Rows are one point carried round by a steady rotation, each followed by how many ticks it has turned.
The counts run from 0 to 476.
101,113,144,99,97,106,133,51,132,130,107,89,109,122,131,109,129,113,76,132,121,129,96,93,156,125,147,71,88,91,164,100,114,147 -> 192
90,116,121,137,96,90,141,56,135,136,102,109,147,157,105,82,139,122,111,123,96,117,89,97,190,102,145,94,57,113,171,118,114,192 -> 435
133,171,117,144,114,181,161,157,121,175,176,120,153,104,163,113,152,122,135,112,139,181,126,120,64,151,157,112,109,107,62,179,131,162 -> 287
117,189,116,158,88,146,100,211,127,106,164,130,166,110,131,157,110,129,150,122,141,139,172,141,62,138,164,169,154,157,86,171,105,81 -> 291
87,132,118,193,187,157,167,131,63,164,109,93,160,103,134,77,170,121,187,95,155,130,185,144,119,166,152,85,109,146,120,154,119,176 -> 56
119,127,131,131,118,114,112,134,169,108,143,173,122,150,56,154,106,125,121,167,102,74,135,166,117,112,140,145,145,148,152,94,79,128 -> 149
96,202,119,147,109,126,74,92,94,119,110,96,142,114,98,128,73,88,140,101,138,106,105,59,124,154,126,91,212,138,125,119,85,106 -> 250
141,115,146,127,168,126,104,82,131,118,102,137,95,160,83,93,107,115,166,165,130,58,147,171,137,84,125,136,129,151,172,130,121,132 -> 380
115,133,123,99,106,134,120,93,87,125,94,98,155,81,126,91,152,100,76,127,124,160,81,106,147,132,104,42,126,71,96,106,102,144 -> 220
115,137,109,86,76,166,115,121,103,137,131,125,164,96,199,104,157,153,75,110,124,173,97,70,139,147,110,72,135,79,93,137,81,152 -> 236
122,182,82,140,133,137,153,117,85,172,149,115,145,90,164,87,144,137,153,130,183,160,136,149,105,125,167,119,94,123,152,202,104,186 -> 44
131,166,122,121,175,149,135,111,59,147,115,103,149,75,190,95,164,106,132,100,146,148,129,94,109,175,93,57,177,108,119,112,114,128 -> 260
126,134,121,80,120,79,80,116,146,60,154,115,175,156,65,137,107,164,88,119,128,90,104,111,154,106,126,98,121,99,181,92,73,72 -> 443
137,154,119,163,138,182,124,178,120,148,148,157,140,116,149,128,134,133,145,172,141,119,140,189,47,137,168,170,158,133,115,177,111,150 -> 314
105,137,123,117,134,80,71,87,122,87,118,112,172,140,65,141,135,156,106,136,105,98,119,86,150,134,118,89,153,126,161,63,88,93 -> 448
98,121,146,69,172,93,114,77,141,111,108,150,118,148,71,94,150,93,109,168,98,64,159,124,172,132,125,104,86,123,184,77,140,152 -> 153
113,92,141,85,84,107,110,126,167,119,163,144,148,141,81,137,104,135,75,184,83,90,116,127,126,91,119,136,167,119,163,65,53,93 -> 172
121,140,151,148,125,184,164,188,153,177,161,117,129,101,211,116,124,145,146,152,150,132,156,162,95,169,156,138,98,150,92,191,103,160 -> 315
121,131,112,182,112,152,154,182,152,178,161,130,180,135,114,86,158,176,163,147,148,142,134,168,65,108,147,160,105,122,78,146,103,162 -> 60
106,134,145,178,168,165,119,110,103,176,113,103,84,125,114,108,151,100,199,143,132,68,155,158,126,110,126,121,105,179,147,131,100,160 -> 351
110,87,121,133,125,151,137,178,164,142,191,144,148,146,142,126,177,158,125,195,101,89,144,192,133,121,144,113,79,148,121,137,96,164 -> 111
104,194,112,167,156,128,104,164,124,131,138,132,138,131,92,136,131,134,155,138,131,78,179,177,89,119,160,181,148,164,142,169,89,110 -> 64
137,178,115,157,179,184,118,148,83,122,107,129,123,97,131,118,125,113,186,138,128,85,152,129,75,145,107,131,187,160,132,148,132,106 -> 301
113,164,128,136,160,213,166,140,94,165,125,126,136,89,205,95,163,116,138,115,191,132,144,140,99,144,121,84,113,126,95,191,113,167 -> 299
122,119,154,103,100,97,82,125,174,114,144,129,155,136,38,181,96,127,110,170,92,79,127,137,134,119,115,121,158,127,123,75,92,100 -> 166
98,183,132,105,129,120,108,72,102,89,120,87,156,110,126,99,87,78,88,118,89,132,85,90,158,118,96,32,140,71,139,88,92,119 -> 215
136,85,161,92,112,120,129,42,130,147,126,118,117,115,128,84,159,110,70,152,97,98,115,105,183,132,112,76,93,108,155,89,110,161 -> 175
88,152,137,142,198,132,135,124,102,135,131,172,113,132,82,107,141,122,181,151,137,68,187,181,140,130,131,111,116,157,165,136,133,141 -> 91
114,143,87,95,102,159,121,67,89,123,133,90,134,84,174,100,154,85,104,118,149,195,126,63,171,149,119,79,132,96,105,132,116,136 -> 237
130,129,134,126,98,80,75,104,170,96,142,144,131,121,52,153,101,127,120,129,78,104,76,117,138,68,107,108,170,120,145,45,81,98 -> 183
107,93,114,156,149,156,156,155,149,149,168,166,137,151,144,105,179,159,120,200,112,123,170,174,108,139,159,120,83,134,113,158,103,155 -> 94
120,48,147,157,101,154,132,89,176,142,156,136,96,157,150,97,168,181,111,188,125,103,100,211,155,101,127,123,63,130,132,113,104,137 -> 383
111,126,123,164,213,152,137,112,107,140,125,153,135,147,51,93,140,109,177,155,103,45,202,180,107,159,110,112,132,167,140,84,141,137 -> 97
129,145,130,177,86,185,116,169,118,148,143,101,155,134,191,93,129,134,101,102,128,183,116,88,80,147,150,109,154,112,78,130,108,139 -> 264
108,106,117,187,159,134,156,152,111,156,167,115,177,113,152,51,195,162,152,151,158,143,140,119,91,146,159,140,109,106,97,166,113,181 -> 55
125,166,119,139,72,149,136,142,127,143,146,111,188,79,164,135,112,133,113,124,117,209,69,119,107,127,139,116,170,100,76,157,107,157 -> 247
132,63,132,115,90,116,153,91,149,133,169,137,90,142,134,114,176,148,83,170,91,133,93,125,150,99,136,55,76,96,134,95,115,169 -> 157
155,53,139,173,116,127,149,98,163,161,144,139,124,178,141,111,142,169,147,177,118,148,115,145,159,92,157,108,35,116,124,120,110,174 -> 389
116,155,111,103,109,95,99,36,124,149,125,79,124,102,127,103,109,80,87,98,127,143,65,81,171,118,141,63,103,84,167,110,115,160 -> 209
